In the rows, zero is written as 128.
Rotation paths and how fast each direction turns (degrees a step)
Each turn is a multiple of 5 degrees from 10 to 175, or 0.
Each row of a path follows its step; steps can be skipped.
Rotation 1:
step 7: [137 130 142 143 127 133 133 129 125 123 126 131 124 126 129 112 128 134
 124 128 128 119 135 121 124 123 137 120 130 115 142 124 137 131 129 115
 132 115 130 129 129 119 132 124 131 117 125 127]
step 8: [140 124 131 139 134 125 126 127 131 136 132 128 119 121 135 126 135 124
 126 130 124 123 130 131 137 125 131 120 130 131 125 124 126 112 132 122
 124 129 146 126 135 124 115 140 108 124 132 131]
step 13: [138 138 131 125 125 132 128 127 134 144 135 123 117 125 130 116 141 139
 132 120 129 125 131 130 126 127 144 117 133 123 135 118 135 117 138 131
 122 131 123 127 132 128 122 128 134 122 125 131]
step 15: [132 123 124 132 133 131 132 124 119 113 149 130 136 136 134 127 121 126
 129 132 134 126 146 127 123 117 119 115 123 120 130 128 129 131 125 126
 123 122 122 128 135 128 122 134 119 132 127 123]
step 22: [127 135 133 132 126 121 125 112 129 126 126 125 120 125 137 120 128 117
 124 129 125 132 128 126 127 118 129 117 115 121 133 114 128 116 140 117
 130 117 130 122 129 122 129 130 130 114 131 136]
step 23: [130 136 141 132 131 131 131 121 133 138 139 125 131 123 128 132 132 132
 130 144 129 120 126 118 131 117 128 129 128 130 130 125 129 119 128 131
 122 127 125 119 130 138 129 137 103 128 123 130]
step 26: [129 132 130 127 120 120 130 125 130 124 132 131 126 131 119 125 130 123
 146 130 131 121 134 131 129 148 120 125 118 114 125 126 127 134 127 115
 126 127 138 116 137 125 124 138 123 134 131 122]
step 29: [132 124 121 138 130 138 133 123 133 138 135 125 123 130 134 134 128 133
 128 127 121 135 136 119 134 122 121 114 130 115 134 124 118 124 114 129
 130 121 132 129 125 132 140 139 115 133 126 125]
step 34: [131 127 128 135 137 131 137 129 135 141 134 129 123 133 125 117 132 120
 133 130 126 127 143 128 143 127 128 123 149 131 125 117 129 125 128 125
 130 134 143 119 135 131 125 128 125 130 128 121]
Speeds:
[129 129 128 129 128 128 124 129 126 125 128 129 124 130 127 130 126 132
 130 128 127 129 130 129 130 126 129 130 128 127 128 127 130 128 129 129
 132 127 132 129 130 133 130 128 128 127 128 126] : 80
[126 128 127 130 126 128 126 128 126 126 129 128 129 130 125 128 128 125
 131 127 129 127 126 128 128 131 129 126 131 130 128 128 125 131 127 127
 127 133 132 126 129 128 129 125 127 127 127 132] : 45
[126 132 126 127 124 129 127 130 126 125 131 128 131 127 127 129 127 125
 126 132 128 130 129 129 126 132 129 127 126 128 125 126 129 130 129 128
 130 126 128 129 128 126 128 129 129 130 131 127] : 70
[128 128 128 128 128 125 130 128 127 124 130 130 128 126 129 126 125 130
 126 131 128 127 126 127 126 125 130 129 130 129 129 130 130 126 130 124
 128 129 129 128 129 126 128 127 123 131 129 130] : 45
[132 131 129 127 128 127 128 128 129 130 127 127 122 128 128 131 127 125
 128 130 130 126 127 131 129 130 127 125 131 128 127 131 127 129 130 127
 129 125 127 128 127 126 132 128 125 129 127 128] : 120
[127 128 131 127 126 123 125 124 128 129 131 127 131 128 129 129 128 130
 131 129 127 129 128 130 130 128 133 128 125 130 125 129 128 126 129 129
 127 128 126 128 128 128 130 127 128 128 124 129] : 80
[126 129 127 127 131 127 131 127 127 129 126 127 128 125 129 128 131 125
 131 127 125 128 129 128 130 128 128 129 127 127 124 126 130 131 128 128
 132 130 129 129 126 130 127 129 123 130 127 130] : 125
Rotation 2:
step 1: [127 119 117 135 141 131 124 135 114 121 130 134 130 134 122 126 126 135
 128 138 137 111 138 137 121 124 137 124 123 134 122 127 130 138 132 130
 129 135 132 132 144 133 127 128 126 134 129 129]
step 2: [116 120 125 123 130 138 127 140 135 128 136 146 127 133 122 123 136 123
 115 131 129 140 119 132 124 125 132 132 127 127 131 115 130 144 131 126
 127 128 130 119 134 130 125 122 136 131 136 132]
step 3: [132 122 125 117 138 144 132 135 126 132 122 125 134 122 130 123 126 130
 127 146 129 118 126 121 136 125 126 138 136 131 132 124 125 140 130 124
 134 134 129 133 135 131 120 111 132 131 120 118]
step 8: [128 135 125 117 141 122 127 135 130 128 124 129 129 133 130 136 135 141
 121 134 125 126 135 123 127 134 130 136 111 136 137 129 125 137 142 121
 124 121 116 127 122 123 134 131 142 134 120 126]
step 13: [134 134 123 127 137 125 129 136 117 115 123 128 132 128 132 139 124 129
 106 121 136 131 128 130 126 123 129 137 126 126 125 124 132 143 121 135
 120 135 125 129 144 126 130 132 127 140 126 130]
step 17: [127 126 135 125 142 129 130 128 124 128 133 125 122 129 109 129 135 147
 121 142 124 129 125 132 126 137 132 142 122 135 125 125 133 128 139 137
 117 128 130 133 131 137 130 124 128 133 132 123]
step 31: [133 135 128 121 135 143 135 138 123 124 125 125 130 130 133 121 129 133
 113 126 136 120 141 124 125 126 126 143 130 132 117 129 132 142 137 124
 129 129 127 127 133 137 122 133 121 134 115 128]
step 33: [132 125 124 123 130 137 140 136 135 128 142 135 135 132 122 135 137 134
 131 140 138 121 121 124 123 132 127 132 124 126 138 128 123 133 141 126
 124 130 126 133 136 146 118 122 124 124 124 137]
step 34: [121 123 115 127 129 130 137 128 128 126 124 120 130 130 130 133 123 123
 120 133 130 136 126 119 118 126 121 135 119 134 123 128 131 138 127 125
 113 131 136 129 132 142 120 115 134 131 137 111]
Speeds:
[128 130 130 129 129 130 128 129 125 130 129 127 129 126 130 124 128 128
 126 125 129 126 126 130 128 129 129 129 129 129 128 127 131 129 130 132
 130 132 130 129 132 126 130 127 129 126 131 131] : 25
[123 130 126 131 129 127 128 125 128 126 129 127 129 132 130 129 130 128
 130 124 127 130 127 130 133 127 126 128 127 128 128 126 128 132 126 127
 127 127 130 127 129 127 127 126 128 127 128 128] : 155
[127 127 131 129 130 130 126 130 126 130 128 129 124 128 129 128 129 129
 129 129 126 125 129 130 127 122 129 125 131 125 128 125 128 129 127 127
 128 128 126 125 129 127 129 127 129 130 128 125] : 40
[128 129 125 131 126 129 128 130 132 127 131 128 128 127 127 128 127 124
 127 131 126 125 127 131 128 128 128 129 129 128 132 127 128 128 129 126
 125 130 131 127 126 129 128 126 132 125 130 126] : 80
[128 128 127 127 126 127 128 131 130 128 126 126 130 128 127 128 126 129
 130 124 130 125 127 131 127 128 127 127 127 130 130 129 128 127 125 132
 125 128 125 124 126 124 129 127 128 130 127 128] : 25
[126 128 127 129 126 130 129 126 132 129 133 127 128 125 127 125 129 127
 126 128 131 130 128 127 129 130 126 124 129 127 130 126 127 127 128 129
 131 126 127 128 128 126 128 128 126 133 129 128] : 155
[129 128 129 125 129 125 128 128 127 128 129 131 127 129 124 127 131 130
 127 127 128 130 128 128 131 131 129 127 128 130 126 124 131 128 129 125
 127 129 129 126 124 125 127 129 131 128 130 128] : 120
[128 129 127 129 129 128 125 129 130 130 126 130 127 126 129 126 127 128
 128 128 135 128 128 128 130 124 127 127 126 130 128 127 127 128 128 124
 126 130 131 126 129 129 125 129 125 129 128 132] : 35
Rotation 3:
step 1: [140 123 128 116 126 141 132 135 128 122 127 135 126 131 116 128 118 123
 125 125 130 114 133 137 122 134 132 126 134 133 120 131 124 137 130 136
 118 128 123 130 125 141 128 135 118 123 134 117]
step 2: [126 128 119 127 130 122 128 125 131 129 118 126 121 133 114 136 124 122
 109 122 124 125 137 126 127 135 135 127 118 142 124 133 134 132 125 121
 135 134 140 136 131 125 130 139 124 117 127 132]
step 4: [130 142 125 123 135 125 140 137 136 124 135 124 126 126 136 125 133 122
 133 122 126 128 133 118 125 140 133 120 128 127 135 131 137 109 135 130
 134 123 128 134 136 122 129 119 118 126 119 132]
step 6: [120 127 128 130 133 121 128 128 134 127 116 130 125 139 133 123 136 139
 138 136 130 128 119 133 125 112 129 127 121 136 125 132 124 111 116 131
 126 119 123 116 130 122 129 119 132 122 126 126]
step 9: [134 141 132 131 125 132 126 122 128 127 124 134 116 115 137 138 131 133
 124 127 134 121 127 142 135 127 126 123 136 120 129 126 131 135 127 131
 129 130 133 121 110 130 131 144 130 133 133 121]
step 18: [129 127 126 133 135 131 136 116 131 124 122 127 124 116 139 143 126 127
 116 138 120 117 134 132 128 120 131 126 134 124 129 136 131 122 131 144
 121 134 135 129 126 136 130 137 121 137 132 126]
step 20: [133 138 139 122 127 134 124 124 137 126 120 132 124 131 127 127 132 129
 127 120 129 122 126 113 119 137 131 128 128 138 132 128 136 122 125 126
 128 126 147 129 116 123 131 141 141 127 138 125]
step 25: [124 134 122 132 125 114 119 127 123 135 128 127 134 132 133 130 121 139
 130 143 123 134 132 127 142 129 129 126 135 116 131 109 137 133 124 125
 133 136 128 117 130 127 123 122 128 130 121 123]
step 28: [136 123 132 129 125 128 132 131 123 125 135 131 133 131 125 118 137 124
 108 129 120 128 120 132 126 122 125 138 121 134 129 128 129 129 120 122
 115 132 130 134 122 137 116 134 143 128 137 118]
Speeds:
[128 127 129 130 131 130 127 128 127 124 129 122 129 129 127 130 126 126
 125 130 128 131 129 130 127 127 127 126 124 130 128 133 127 129 127 128
 127 129 127 125 129 129 128 127 129 128 130 128] : 70
[129 125 131 128 128 126 130 130 126 126 128 131 129 128 128 127 127 125
 126 129 127 125 127 128 127 128 128 128 125 130 129 128 132 130 128 132
 126 129 130 129 130 129 127 128 126 124 125 131] : 25
[126 126 127 127 133 128 130 131 129 128 127 127 127 124 127 128 129 129
 130 130 129 128 128 133 124 129 130 127 131 127 131 126 129 127 132 130
 126 127 125 129 128 127 129 131 128 126 129 128] : 125
[130 129 129 126 124 130 130 125 128 130 126 128 124 128 126 125 127 130
 126 127 133 129 126 129 127 130 129 124 127 126 129 130 128 129 131 128
 127 128 128 126 130 130 130 126 127 127 127 129] : 100
[127 132 127 128 128 130 129 129 126 128 130 129 126 128 129 130 130 121
 127 129 131 128 128 127 128 124 127 130 133 126 129 131 129 129 131 128
 128 129 127 126 129 127 129 127 129 129 126 130] : 80
Rotation 4:
step 2: [127 125 131 126 127 116 133 127 141 138 118 126 134 119 140 126 128 135
 125 124 136 132 134 118 126 128 123 133 113 118 128 129 132 138 133 131
 131 127 130 128 120 135 122 130 120 130 128 132]
step 13: [124 139 131 129 124 124 127 127 142 135 130 119 128 130 134 119 116 136
 122 126 135 127 132 119 123 126 115 125 130 124 135 139 129 137 135 128
 130 126 132 136 123 123 129 117 128 133 122 121]
step 17: [138 114 123 128 126 128 122 135 129 141 117 124 139 129 134 136 121 133
 118 119 135 137 140 123 122 129 127 129 126 135 128 125 131 126 128 126
 124 122 120 134 125 130 129 123 127 136 123 127]
step 18: [131 125 120 131 131 128 135 136 136 136 126 125 129 129 132 125 121 137
 122 130 126 125 129 108 121 129 121 130 130 116 121 129 124 117 135 133
 136 114 137 132 130 125 131 134 133 130 123 125]
step 23: [140 126 133 134 135 124 132 141 131 131 122 129 131 131 133 130 114 136
 130 122 135 124 135 120 125 117 120 125 130 123 131 122 136 131 124 119
 123 122 130 134 144 127 131 131 134 133 126 124]
step 24: [128 126 125 127 142 116 129 117 135 126 119 129 136 131 137 127 119 132
 123 131 126 130 125 119 126 120 123 127 124 112 133 128 128 127 131 137
 122 127 135 136 121 128 124 124 130 140 121 120]
step 29: [131 121 120 121 134 119 130 140 135 136 125 127 133 119 129 127 114 140
 124 129 131 125 127 115 129 130 121 130 130 118 134 124 125 128 120 126
 121 128 124 133 127 116 124 131 115 128 124 125]
step 31: [129 129 136 138 126 122 132 137 136 128 121 135 125 127 129 123 126 125
 123 125 130 140 127 112 130 119 129 119 125 136 132 129 132 135 139 134
 134 134 122 122 127 127 135 119 138 140 129 125]
step 32: [131 124 119 121 128 121 120 138 141 128 129 123 128 131 124 132 130 133
 126 117 128 135 126 126 122 116 122 124 131 127 133 131 127 131 135 133
 136 125 121 132 134 122 115 124 122 146 125 129]
Speeds:
[127 127 128 129 126 128 129 128 128 131 127 126 132 127 132 126 124 132
 129 130 130 129 128 130 129 130 128 128 131 126 129 126 130 126 128 128
 124 124 130 127 128 127 127 129 130 126 127 127] : 65
[127 126 128 128 128 126 125 131 126 127 129 127 129 124 126 125 128 128
 128 127 126 128 129 131 128 129 130 129 128 130 129 126 129 128 131 130
 130 129 126 123 129 132 126 125 130 130 129 127] : 70
[127 127 124 129 125 129 126 130 128 128 132 128 128 130 127 130 127 128
 128 128 130 128 124 126 128 131 129 129 128 127 126 126 123 125 131 132
 125 130 127 128 130 128 126 129 126 129 128 127] : 100
[129 129 127 130 129 130 128 128 127 128 130 130 129 128 129 128 128 129
 135 129 127 129 131 129 133 125 127 130 128 128 127 129 129 125 130 128
 130 127 126 131 126 130 128 130 127 131 129 126] : 25
Rotation 5:
step 0: [130 121 134 129 124 131 125 131 140 125 130 132 129 127 130 119 136 123
 130 117 140 138 130 138 126 126 141 125 141 121 129 126 130 121 136 128
 119 126 120 124 132 108 130 125 129 122 120 118]
step 1: [128 126 126 128 142 133 139 119 125 135 126 120 135 132 124 124 133 124
 140 114 138 123 138 126 134 136 133 124 128 131 117 122 127 117 132 133
 118 134 128 124 126 117 128 128 132 123 138 138]
step 3: [124 129 140 130 133 143 119 137 129 130 125 118 115 127 143 122 132 120
 129 119 121 132 129 134 130 118 126 127 134 126 124 126 142 124 127 122
 139 128 142 119 129 126 126 134 129 129 126 125]
step 9: [126 126 125 133 133 131 135 128 129 137 128 120 137 129 130 115 127 128
 132 126 133 123 128 119 127 140 128 124 134 139 122 124 135 117 133 126
 128 118 141 123 140 115 123 132 146 121 121 126]
step 11: [132 127 148 116 143 126 120 136 136 127 128 126 124 126 126 122 135 123
 131 124 124 126 126 136 122 114 124 128 127 127 121 135 130 127 134 127
 119 137 142 114 128 130 128 133 130 130 136 133]
step 15: [124 133 134 134 120 138 119 134 124 127 128 135 125 115 133 113 128 137
 131 122 131 136 142 123 134 121 121 127 131 127 127 128 137 121 114 136
 134 125 142 127 133 124 120 128 127 136 125 128]
step 27: [126 123 123 128 132 140 132 139 128 132 127 138 129 126 132 122 128 130
 129 109 132 141 126 130 129 122 125 124 134 135 120 129 133 115 134 143
 124 128 140 126 136 129 122 128 131 129 118 119]
step 28: [132 142 128 132 137 136 119 132 122 129 130 132 135 113 123 114 136 129
 142 125 134 133 137 127 132 133 130 127 129 134 118 128 131 123 120 119
 125 138 138 129 135 117 135 129 128 127 125 133]
step 32: [128 118 133 123 114 126 124 141 129 128 127 131 129 131 115 123 134 117
 129 118 129 133 144 136 119 124 135 128 124 127 119 130 133 121 127 130
 123 115 134 114 132 131 123 128 126 119 134 125]
Speeds:
[129 130 130 127 129 127 126 128 128 125 127 126 127 128 128 128 131 132
 128 128 125 128 127 125 131 126 130 130 126 127 129 131 127 127 127 130
 130 129 131 129 123 126 123 128 128 126 130 131] : 80
[127 129 127 129 125 130 123 131 126 127 126 130 129 129 130 126 129 126
 127 127 128 132 126 129 126 126 129 126 126 128 129 129 128 131 127 126
 123 131 129 129 130 125 128 129 127 125 131 127] : 90
[127 126 130 124 127 129 129 128 130 127 124 130 131 128 131 127 128 128
 125 129 129 130 127 128 127 124 129 126 130 128 127 127 127 127 127 129
 131 131 132 130 126 131 130 130 127 131 127 130] : 90
[127 129 130 126 129 124 130 127 131 128 126 127 132 128 126 130 129 127
 127 127 125 129 129 128 124 128 127 131 131 127 125 129 128 127 127 128
 127 126 128 130 129 122 130 129 130 129 131 127] : 35
[127 131 127 129 130 126 130 128 127 130 132 130 127 127 132 124 130 126
 127 127 125 125 127 126 127 128 127 128 128 129 131 124 129 130 126 127
 129 127 131 128 128 127 129 130 128 128 129 131] : 55
[129 125 129 127 121 129 130 127 127 129 130 126 128 126 126 129 129 128
 125 130 126 128 132 125 128 126 126 128 127 127 128 127 131 132 128 129
 128 126 128 129 128 127 125 129 125 130 129 128] : 40
[130 131 131 129 128 129 128 130 133 125 129 129 128 130 126 130 130 124
 124 126 128 128 128 130 131 127 129 128 129 129 130 126 129 129 127 130
 127 125 129 128 126 131 129 125 127 126 127 125] : 135
[130 130 130 125 129 130 130 126 129 128 128 130 127 128 127 127 127 127
 126 129 130 127 128 127 128 127 130 128 126 127 126 126 128 129 125 123
 131 130 129 126 132 127 125 125 132 127 130 127] : 170
Rotation 6:
step 1: [134 123 131 131 130 129 118 128 124 130 134 128 137 123 131 125 118 133
 119 144 135 133 127 141 124 124 117 136 132 132 126 125 115 126 131 126
 132 120 134 125 133 123 115 126 120 128 120 132]
step 10: [129 125 131 130 129 137 124 128 131 137 128 126 138 133 117 124 117 130
 134 138 117 147 126 130 121 135 132 131 133 132 117 122 123 131 125 127
 126 128 125 113 141 130 125 130 130 128 125 128]
step 14: [127 126 119 131 130 132 123 122 123 128 119 137 125 140 129 120 120 131
 136 131 121 147 123 130 126 132 133 123 130 140 122 124 117 127 124 125
 130 133 123 126 132 137 123 139 135 133 134 133]
step 18: [131 119 124 128 126 130 114 124 128 126 124 139 127 136 131 127 135 131
 137 131 133 141 125 134 122 135 125 132 125 137 119 133 109 128 130 122
 140 134 128 128 135 136 127 127 122 125 125 121]
step 20: [133 126 130 124 139 122 124 119 135 125 137 122 133 125 127 113 120 124
 134 125 130 142 124 140 124 116 140 128 135 124 125 121 122 136 127 129
 122 123 135 132 131 131 118 132 124 130 127 131]
step 22: [138 121 128 128 134 136 124 114 127 128 128 127 130 130 130 132 135 137
 131 144 123 137 117 126 130 136 126 140 129 128 115 133 120 126 129 127
 138 122 129 119 139 129 122 131 128 129 128 120]
step 30: [131 119 129 136 130 121 125 125 120 125 139 140 124 137 138 122 116 134
 142 131 127 140 122 134 126 123 129 132 126 132 127 134 115 130 128 126
 132 125 118 131 138 123 128 134 129 136 124 127]
step 31: [133 126 129 122 142 137 119 120 130 128 128 119 126 133 124 127 119 127
 127 131 132 140 132 118 132 130 145 136 127 120 124 125 126 124 119 124
 129 123 116 125 130 130 122 129 126 139 128 134]
step 32: [136 132 124 120 131 121 129 122 130 131 119 117 128 128 138 117 137 141
 124 131 131 139 132 140 125 124 130 127 138 127 114 125 122 136 129 127
 131 123 134 130 133 138 121 126 128 134 128 129]
Speeds:
[126 129 127 128 130 131 128 127 131 128 128 127 130 123 130 127 128 131
 128 125 131 127 132 131 128 124 130 128 127 130 126 128 130 128 131 129
 129 130 127 128 125 127 125 129 130 126 127 127] : 90
[126 128 129 127 125 130 130 125 128 124 132 128 127 130 129 126 129 129
 130 127 128 127 130 127 129 131 130 131 127 124 129 131 129 126 129 130
 131 127 127 131 128 128 128 129 130 130 126 125] : 80
[131 127 127 127 130 130 127 124 125 130 129 127 127 127 128 126 129 127
 129 129 126 127 127 123 129 128 130 128 127 131 131 127 130 127 127 130
 126 129 129 127 130 124 124 128 128 127 132 127] : 125
[128 127 127 128 128 127 129 132 125 130 129 128 127 128 131 129 125 133
 123 125 131 130 127 129 130 130 127 127 126 126 129 131 131 128 127 129
 127 127 130 129 129 127 126 127 126 130 129 127] : 175
[127 126 127 127 127 131 123 130 131 127 128 126 129 127 126 132 127 129
 125 129 124 125 125 129 126 128 131 131 128 128 129 128 129 128 127 128
 126 126 128 127 127 127 124 130 129 130 126 129] : 155
[128 131 128 127 127 129 128 125 129 127 130 131 127 130 130 128 125 129
 128 127 127 130 124 129 126 128 129 129 131 130 125 129 129 133 127 126
 130 130 133 127 127 127 129 129 126 127 128 126] : 175
[128 129 127 129 125 129 124 126 126 128 127 130 129 127 129 129 132 130
 128 127 127 126 127 128 130 127 127 127 129 127 126 129 127 126 128 133
 132 127 129 127 126 131 129 127 123 127 129 130] : 70
